One turn or mirror swaps these rows in pairs. Which row does each one swap with?
The rows were stretched afterwards, more along some directions than others.
j625: [ 22  21 -17   2   8   1 -19  17   9 -11 -29  15  31 -27 -12 -31 -20  -6
   0  22  23  19  20  -7  16]
j726: [ 35  14  -1   1  20  -3 -37  20  -6 -29  -5   3  -2 -22  14  -5  10  29
   0  -6   6   7  10   7  10]
j736: [ -1 -26  -9  -1  11  -9 -40   6  -6   0  -5  22  27 -25  13  -5 -13  -8
  19  -2   5  22  -9 -14  10]
j802: [  7  16 -21  -8  27  15 -23   8  45 -12 -26  17  35 -14  -3   5  -7   4
   4   0  -7  27  28  34   5]
j186: [  9 -24   4   4  11 -30 -42  14   4   0  -5   8  31 -25  10   5  -3   7
  10  -7  13  25 -13   1  19]
j214: [  5 -22   1   4  10 -32 -52  14  -7   0  -6   8  16 -21  19   3 -17  -1
  12  -5   0  16 -16 -11   1]
j633: [  7  -8   7   3  -4   3 -22  19  24  11 -17  -7  22 -18   0  19 -32  -4
  10  -5  47  36   8 -13 -15]
j505: [  6  -6   6  12  19  -5 -29  24   5 -19 -12   0   4   4 -19 -10 -14  -1
  48 -13  31  28  -4 -18  22]
j96: [  2 -14  -5  16  28  -7 -39   6  -2  -3 -13  21  35 -19   5 -24   2  -8
  17  -5   3  26 -11 -13   9]
j36: [ 12  -6  -8 -18  21   4 -18  30  18 -18 -58  30  17   3 -21 -20 -22   0
 -13  -1  -2  43   6   8  -3]
j19: [  0   6  21 -24  10 -25 -21  22  -7  10 -20   1 -15 -22   4  21  -5  13
   8   3  12  32  15  -2  -6]
j217: [ 10 -22 -17  12  17  -4 -49  11 -14 -10 -21  22  30 -26   9 -24  -3 -17
   2 -18 -11  39   8 -13  -1]
j534: [ 24   4   8   7  -2  -9 -12  13  20  11 -26 -20  20 -26   4  24 -21  14
  -4 -12  22  37   4  -9 -30]
j873: [  2 -19  10   5  14 -19 -44   0 -12   6  -6  16  14 -19  11 -19 -16 -11
   2  -7 -14  14 -11 -11   0]
j268: [  5  10   4  -5  40  18 -14  17  -1 -41 -11  16   8 -15   4 -19  -5  -9
   7 -13 -19  29  -3  -7  14]
j758: [  9  31  -6 -27  19   0 -29  -8  -7  13 -22  11  -2  10  -1   7  -9  30
  21  10   8   9  -3   5 -14]
j821: [ 12   5  10  22  20 -25 -14  10  17 -17  -7 -21  11 -26  13  38  -9  15
  17 -25  34   9  19  -1  -3]
j110: [ 10  -6   3   2   7  -9 -36  32   3 -22 -13   9   7   9 -12 -10 -15  -5
  39 -10  45  31   2 -31  19]
j814: [ 24   6  -4   7  27 -20 -29  10  -7  24 -28   6  19 -28   1 -13 -24 -27
  11   9  21  31  17  -1  -3]
j265: [ 11   6   3  -1   9  14 -48  16  14 -15 -21  25  30 -34 -14  -2   6  -3
  -5 -24   7  31  26 -10   8]
j287: [ 15 -22 -22  12  14  10 -31  -9  16 -14 -32  28  24 -36 -23 -14  -8 -12
  32 -18  11  10   8 -19  -8]
j466: [ 19   7 -13   1  19 -18 -17 -17  20  18 -29  -7  15 -39  -5  28 -40 -20
  26 -12  10  18  37  -6  -2]
j87: [ 19 -16 -14   8  28  12 -44  11  26 -25 -33  31  17 -28 -19 -23 -15  12
  23 -16  11  24  10 -10 -18]
j630: [  7 -13  -9   8  31  -1 -41   1  18 -28 -34  20  10 -33 -22   1  -5   6
  30 -23  15  17  13 -22 -20]
j745: [ 17   9  15   6  33  -8 -11  22  -1  -8 -27 -19   5  -9  14  24 -13  24
  29  -2  22  17  10   5  -1]
j609: [ 48   2 -23  10   3   3 -19  12   3   2 -40  -8   4  -7  -7   8 -25  -2
  13 -27   1  42  18   1 -10]
j16: [ 13  -2  10   5   5  -1 -26  16  26   1 -26  -9  29 -13  -3  19 -22  -7
   7  -3  28  43  -5  -4 -24]
j362: [ 11  10   5   5  16 -12 -16  20 -11  -1 -36  -6 -16  -4   6 -14  -5   2
  -6  -2  -6  25  -2 -15 -11]
j272: [  3  -6 -13  -5  34 -19  -5  11  16   7 -36  -9  -1 -17 -22  -4 -25  -8
   4  -6  -5  31  13   7 -13]
j488: [  0 -20  -3  18  15 -11 -37   7  -6  -3  -2  13  27 -26  14 -18  -1 -16
  10  -2  -9  18 -12  -4   3]
j887: [ -8  20  -4   1  27 -16 -15   6   5  -2 -31 -10  27 -21  -7  22  -5  -4
  38  -5  11   6  12  -6  16]
j787: [ 26  14 -25 -14   8  13  -6  -1  12  18  -9   6   6 -15   5 -24 -29 -11
  19  -3  16  46  49 -16 -10]
j693: [ 18   8 -15   9   6  16 -16  -5  -7   8 -42   4   4  -8 -22 -39 -25 -16
 -10 -21  -5  40  20 -13 -22]
j612: [ 11   1  19   2  -5  -9 -18  21  24   5 -11  -9  12 -19   1  21 -35 -10
   6  -4  27  34   7 -15 -27]
j543: [ 15 -13  -3   8  14 -28 -35   2  -8   0  -1   2  26 -20  15  -3  -9  -1
   0 -14  -5  10 -14  -5  14]
j772: [  6 -11   4   6  20  -1 -26  25  -1 -16  -9   9  10  -3 -19 -26 -13  -7
  33  -5  42  27   5 -17  31]
j176: [ 25   8  -1   2  10  12 -25  24  20  -3 -18  -5  32 -28   8   7 -24  -7
  13  -5  38  50  15  -7 -18]
j172: [ 11 -16 -10   4  25   5 -38   2  25 -26 -27  26   4 -14 -22  -9  -2  13
  32 -15  17   9   2 -17 -18]
j253: [ 12   3   1   5  10   3 -22  19  39  -1 -28   6  34 -16 -10  14 -17   4
  11  -4  41  41   4  -7 -30]
j226: [ 18 -11  15   6  12   1 -21  11  18   5 -24 -10  17 -17   2  30 -22  -8
  11  -3  30  39  -6  -9 -31]
j81: [ 10  10   4 -12  32 -15 -29  24  18 -13 -52  19  22 -26  -2  29 -15   5
   9   3   4  45  27   7 -35]
j575: [ 25  -3  -3   6 -11 -12 -21   5  31  13 -24 -10  33 -37   2  33 -14   9
  16  -1  49  31  15 -20 -23]
j943: [ 34 -20 -21   2  14 -29 -35   7  -2   3 -28  12  10 -11 -16  13 -20  -4
  13  -8  12   7 -11   4 -10]
j781: [ 17  19  -5   7  28 -16 -28  21  26 -18 -35  -1  19 -20 -11   7 -34   7
   2 -10 -11  24  -5  23  -5]
j975: [  0  17  -1  -5  11   1 -30   9  11  14 -13   8   0 -10   2  -6  -5  -7
 -16  -4  10  12  -2  13  -1]
j308: [ -4   5  22 -10  15  -5 -20  29  -5   1 -24  -9  -8 -29   5   6 -14   3
  -7  13  25  26 -17 -10  11]
j775: [  2 -22  -1  14  15 -18 -39   4 -14   3   1  14  25 -17  17  -5  -8 -11
  21  -1   0  11 -14   4   3]
j164: [ 14  -5  13  10  -3 -14 -28  29  26  10 -18 -18  16 -26   9  29 -36   1
  10  -7  34  35   0  -8 -25]
j146: [  2  -8  15  -9  18 -12 -21  26  -1 -27 -14  -6  -2   6 -13  -7 -15   2
  30  -4  31  39   4 -19  22]
j877: [ 37 -15  -5  -4  26 -17 -29 -12 -24  16 -41   2   8 -28   2  17  -3  15
  24 -13   2  43 -27 -13 -18]
j533: [  4   0  -1  26  28  17   3  19  23   4 -12  -6  -7 -11  -5   6 -26 -21
   5 -26  -5  20  12   5   0]
j112: [  2  27 -13   5  25  15  -4   8  16   3 -36  -9  12 -27   8  13 -24  -5
  14  -4 -25  56  21   5 -11]
j202: [ 14 -15 -23  -8  24  15 -29  -2  23 -23 -44  37  22 -16 -27  -4 -11   5
  39 -10  22  24  17 -21 -18]
j656: [ -9  -4 -30  -5  11 -17 -12   2  14   5 -44   4  15 -14  -1  15 -52 -14
  20  -9 -11  27  13   7  -3]
j325: [  3  -8   2   2  27 -10 -21  20  -5  -7 -16  -4  -2   1  -8  -6 -22  -9
  53 -16  29  37   0 -21  15]
j890: [ 18  19 -15   5  -8  13 -19  14   6  22 -21   2  19 -20  -8 -14   9 -15
   0  16  18  37  20  -2   8]

j308 swaps with j656
j325 swaps with j630
j112 swaps with j975
j226 swaps with j775
j633 swaps with j736
j81 swaps with j814
j693 swaps with j268
j172 swaps with j505
j488 swaps with j16

